First come named turns, each shown by rows before and after it. For each pair of rows after them, which turns, in which order, take the first row to the second? The first pair is done for you.
turn siron:
[ -6 -16   1   1   1 -12  10  16  -4  11   0   4 -23 -29  10  16  -9] |-> [ 23   2  -6  -3   7  -5  11  13   3  14   2  -2 -15 -32  14  16  -9]
[-27  -5   3   6  -7   1  -5 -28  25 -13  10   4   9  24 -28 -21   2] |-> [-41   9  12  -6  -6 -18  -3 -17   1 -10  25  12   4  17 -18  -7 -23]
[ 15  26  11   9  -8 -10  -8 -35  12  -7  -2 -22  -5  17  -8 -24  13] |-> [-15  11  20  14 -16 -20  -7 -31   3  -8  -5 -16 -15  21 -11 -26   9]
[-24 -20  15   5   3   2   7  19 -17  20 -12   5   5  -4  11  21  -5] |-> [  9   6   9  -5  14   8   6  19 -17  23  -6   2  15 -13  17  27 -11]
turn Lavir:
[ 1  2  1 -5 14 32  3 15 11  9  2 -5 25 20  6  7  1] |-> [-6  5  5 -7 14 26  1 12 10  3  3 -4 24 28  2  5  0]
[ 53  14 -16  -5  -2 -33   4 -19 -16  -6  10  -9 -25 -46  11   2 -10] |-> [  6  23   2 -16  -4 -50 -10 -40 -16 -30  25   7 -25 -12  -3  -7 -24]
[  5 -34 -12  22 -14   9   3  10 -10  16 -29  -9 -20 -29   0  -6  17] |-> [ 38  27 -11  -7   4   4   1  10 -25  12  -1  -8  -4 -30  18  15 -14]
[-90   4  21  16  -9  21 -13 -10  12  -6   1  23  20  48 -22 -16 -11] |-> [-31 -44 -14  52 -15  53  10  27  19  33 -44  -1   8  -6  -4 -11  33]
turn Doz:
[ 46 -24 -27  37 -11  14  18 -34   6   7 -30 -26 -12 -25   2   0  34] |-> [-41 -46   3  33 -12  21   4 -38  23  -7 -19  -4  -1  28 -16 -15  30]
[ 12 -11   1   8   2  11  -9 -14 -17  10   9  30   9   3  -5  -9 -21] |-> [ 18 -10  -2   7   4  12  -6 -11 -18  10   8  29  10  -1   0  -8 -21]
[-50  -6   8 -17  10  18  25  12 -26  -2   9   0  13  -2   7  15  -3] |-> [ 11  14 -14 -13   9   0  26  -8 -38  -6   1 -18  -5 -40  10  14   2]
[ -1 -21  -5   6   7  24   7  18  10   7 -10   0  12   8   3   0  10] |-> [ 26  -9 -14   8   2   1   2 -12   7  -3 -14 -10 -10  -8  -4 -10  13]
Pairs:
Each pair is two turns apart.
[-18 -33  -1  30  12   2  -7  -3  17  -2  16  10  -1  -5  -6 -25   6] |-> [ -4 -22  -6  29  11  -6 -10 -20  15 -12  17   5  -7  -7 -12 -28   3] -> Lavir then Doz
[ 11   3 -20 -13  -7 -15  -9  -1 -29  29   1  -6   3 -15   1 -15  -8] |-> [-17   5  -6 -22  -4 -11 -13   8 -27  27  10   2  12   3  -2 -11 -16] -> Lavir then Doz
[ 40  -4 -16   9  -3   4  -6 -10   8  -3  -7 -15 -11 -18   1 -12  18] |-> [-21  10  16 -14   4  10 -15  -3  13 -11  19   9  17  30  -3  -5  -9] -> Lavir then Doz
[  5  -5   1  16  -6  23   5 -18  21   1 -21  17  30  10  -8   1  27] |-> [  7  -3  -1  17  -6  17   0 -28  21  -4 -20  16  25   9  -9  -2  26] -> Doz then Doz
[-14   5   9  -3 -12  10   7  11  13 -24   7  -1  28  32  -3 -10 -13] |-> [ 14 -18  -9  16 -17  15  11  12  19 -18 -15 -13  15  11  -3 -17  12] -> Doz then siron
[ 18 -23  19  15 -27  -9  -5 -16 -15  29  -4 -23 -20 -15   2  19 -21] |-> [ 38 -20  12  18 -21   3  -8 -22   1  27  -9 -31 -10 -14  -3  12 -10] -> siron then siron
[ -9 -11  -3  -9  14   8  15  28 -24  32 -18  -2  23   8  15   8   3] |-> [-45 -16   9  -6   5 -10   4  -4 -16   7 -13   5  12  27  -8 -10   3] -> Doz then Doz
[-26 -34   2   2   3   3  -4  36 -30   7  15   7   2  -9   0   6  -1] |-> [  9   4  -8  -6   6 -27 -10  -2 -42 -10  24  -3 -14 -27  -2   4 -10] -> Doz then Lavir
[-19 -21   5  -4   8  33 -15  -5  27   2 -32  -7  20  33 -27   2   8] |-> [-19 -49  -4  11  -7  15  -3   4   7  16 -47 -11  -9   3 -22   7  13] -> Doz then siron
[ 10   8   4  -5  -5  -9   7   7 -19   3   6   4  -1 -11  11  14  -9] |-> [-15 -19  10   7 -13  -8   4   3 -12   0  -2   5  -9  -3  -1   1   3] -> Lavir then Lavir
[-21   6  -9  -4 -14  11   4  17  27   4  -9   1  18   9   1 -10  10] |-> [-17   9 -12   1 -17  -5  -4  -9  27  -9  -9  -1   5   6 -11 -19  12] -> Doz then Doz
[ 24  44   1 -21   7  -9  -2 -19   2  -8  23  -7  22  14   2  -8  -3] |-> [11  3  0 -8  7 26 15 34  4 22  6 -4 34  7 18  7 12] -> Lavir then Doz
[ 22   4 -10   1  -6 -19   2   5 -24   9  -3  -3 -13 -17   9  14  -9] |-> [ 11  25  -2 -13   0 -21  -9 -10 -15  -4  13   1  -1   6   2   7 -20] -> Doz then siron
[ 20  -2  -9  10 -12 -27  -3 -13  -3  -4  -8   0 -27 -20  -2   3  -2] |-> [-35  -9  15  -3  -8 -12  -4  13   4   0   6  17   1  16  -2   8 -15] -> Lavir then Doz
[-28  29  21 -12 -12 -14  -9 -31  -1 -18  24  22   3  20  -3   5 -34] |-> [  9 -33  -5  23 -16  28  18  28   3  30 -21   5   2 -23  20  13   7] -> Lavir then Doz
[  2  34  11 -34  -4  -5  -9 -21 -11 -13  16   9   5  -1  10   5 -42] |-> [ 12  36   8 -31  -1  -1  -4 -10 -14  -5  14   5   8  -7  16   9 -40] -> Doz then Doz
[-21   8 -12   1   9 -16  -3 -24   7  -3   5   7   0  16 -12 -25  -6] |-> [ 21  21 -26   2  11 -19   3 -23  -1   4  -1  -6  -5  -8  -3 -20  -2] -> Doz then Doz
[  7 -17 -10   2 -17   4   0  -7 -15 -20  -1 -12 -24  -4 -14  -7  22] |-> [ 14 -11 -11  -5  -9  29   8  25 -18   0   3 -10  -2  -4   3  10  15] -> Doz then Lavir
[  8  14   8  -5   2   5   1  20 -14   3  16   9  11   4  16  13 -28] |-> [ 35  10  -7  12  -2   1 -10 -22   9 -21   4  -3   3   3  -6 -14  -3] -> Doz then siron
[ 20   7   1  -2   0  19   2   6   3   4   2 -18  21   4  10   2  -2] |-> [-16 -10  12   0  -8  15  -4  -8   9  -6   0 -10  16  20  -4 -10   0] -> Lavir then Lavir
[  0  10 -12  -1  -7 -36  11   7 -30   1  -2  11 -29 -42   0   9 -26] |-> [-49   1   6  -4   0 -11  -6 -15  14 -22   4  22  -4  20 -28 -20 -11] -> siron then Doz
[ 14  16  -5  10  -1 -11   6   8 -10  12   5 -11   4 -10   8  14 -13] |-> [ -5 -17  -7  28 -10  -3   4   4   7   9 -12 -11  -2  -2  -6  -3   7] -> siron then siron
[-24   3  15   4   0   5   0   1  -8  -5  23  13 -12 -19 -12  -2 -15] |-> [ -7   9   9   4  -2  -1  -3  -8 -10  -9  21  10 -18 -28 -12  -2 -15] -> Doz then Doz
[ 18  20  -6 -12  -7  -5   5  13 -11   2  12   1  20  -5   9  10 -13] |-> [-22 -27   1   9 -21  -5   3   7   3  -3  -7   5   5   8  -7  -9   8] -> Lavir then Lavir
[-11  -7  -1  18 -13 -39 -18 -28 -12 -25   8   4 -15  14 -17 -24 -18] |-> [  9  -1  -7   4   8  18   3  49  -8  16  11   8  34  14  20  10 -23] -> Doz then siron
[ 27   2 -19   7   8 -10 -12 -38   4 -19   1 -12 -21 -23 -19 -33   2] |-> [ -6 -33 -10   9  16  43   6  32  13  19  -7   2  16  -7   4 -12   7] -> Doz then Lavir
[ -1 -12   0  10  -7   8   8   9  35  -8 -12  -1   2  11  -6 -10  12] |-> [-11 -22   1  12 -11   5  12  17  28  -3 -15  -2  -4   3   0  -3   7] -> Lavir then siron
[ 56  14 -19  11   2 -12   5  -1 -25  -2 -12 -42 -18 -56  12  32  19] |-> [ 45  40 -14   2  12   0 -18 -52  17 -40   3 -35  10  -2 -21  -1  29] -> Lavir then siron
[-38 -25  12   4   6 -10   6  17 -26   4  -2   4 -20   4   0  -5 -12] |-> [ -7  22   7 -16  15 -22  -5 -11 -29 -12  16  -2 -18   4  -2  -7 -25] -> siron then Doz
[ 20  33 -20  -3  40  10  -7  -7 -30   4 -13   9   1 -17  24  40 -35] |-> [-41 -31 -13  26  14  -2 -19 -40  -7 -20 -40  15 -26   5 -16  -4  -5] -> Doz then Lavir
[-18  -4  -3   6  11  30   7  18  29  11  -1  18  18  17   7  -5   7] |-> [ 37  19 -20   8   5  -5  11  -3   4   7  -3   0 -13 -30  12   3   2] -> siron then Doz
[ 25   3  -4   4 -12  -3   3  -5  -2  -8 -14  -8  -2  -5   2  -3   9] |-> [ 12 -12   0   6 -12  10   5   8   8   1 -19  -5   5   2   0  -3  15] -> Doz then Lavir
[ -1   3   7   5  -4 -25  -4 -31  -7 -16   6  -5 -19  -7 -13  -8  11] |-> [ -1  -5   4   7  -7 -25  -1 -25 -10 -12   0  -8 -24 -10 -14  -7  15] -> siron then Lavir
[ 18  -5   0   2  -2 -21  -1  -2 -13  -6  -6  -2 -24 -20  14   4  -1] |-> [ 20 -16  -6  10  -3 -10  -3  -7  -2  -8 -14  -4 -23 -18   8  -5  15] -> siron then siron
[ 41  16 -14  -9   0  -2   0 -11   7  -1  -8  -3  -9  -7   1  -6   1] |-> [-11  13   6 -22   7  13  -1  11  11   3   6  14  15  28   6   1 -15] -> Lavir then Doz
[ 10  10   3  14   6  -2   1  18 -19  36  15  25 -10 -27  37  23 -22] |-> [-37  -2  21  11   5  -3  -4  14 -12  27  22  39  -8   3  27  14 -26] -> Doz then Doz
[ 34   5  -9   2  -8 -36  -6 -17 -24 -11   8 -14 -23 -25   2   2  -7] |-> [-38 -14  20  -9  -3  -4  -2  31 -12   5  19  11  12  23  10  14 -22] -> Lavir then Doz
[  7  34   4 -23   9  -4   0  20 -18   9  22   3  12   0  21  26 -30] |-> [ -3  41   6 -27  11  -1  -9   1   0  -7  27   5  19  22   8  12 -25] -> Lavir then siron
[ -8 -23   2   4  12   1  10  28 -18  19  -4  10 -20 -13  -4  -3 -13] |-> [ 14  -1  -2   1  13 -19   6   3 -23   5   2   4 -30 -22  -8  -6 -18] -> Doz then Lavir
[ -4  13  12 -31  -6   2   8 -23  -5 -17  27 -15 -14  13  -9  20 -30] |-> [-12   1  15 -27  -9  -6  13 -17 -15 -11  24 -14 -25   6  -4  21 -34] -> Lavir then siron
[-21   2  10  -4 -10 -29 -10 -11 -17  -4   1   4 -17  -9   7  -7 -17] |-> [ 25  11 -10   2   2   0 -16 -24  15  -9 -10 -11   4  -5  -1 -19  11] -> siron then siron
[-12  -8  30   4 -29  -8  10  -3   4   0  -3  12 -11  28 -35   2  -7] |-> [ 17  17  23  -8 -19   2  16  19  -8  14   8   8   6  17 -14  24 -23] -> Doz then Lavir
[ 42   3   1  18  16   8   8  -3   0  -3 -14 -16  21 -26 -10   6  19] |-> [-22 -22  26  17   1 -23  11   7 -29  -1  -7  -1  -2 -26  -8  15  -6] -> siron then siron
[ 14 -24  -3   6   2  26  -6  13   2   1   1  -8  -1 -12  14  22  -1] |-> [ -2 -18   3   7  -9  -9 -15 -20  -6 -21   9  -3 -27  -9  -2  10 -11] -> Doz then siron
[-20   5  11  -2  -3  -5 -12 -19  -2  -9  12  11  -3  14 -13   0  -6] |-> [  7  14   2  -2   5   7 -15 -26   9  -9   9   6   8  15 -13  -1   0] -> siron then siron
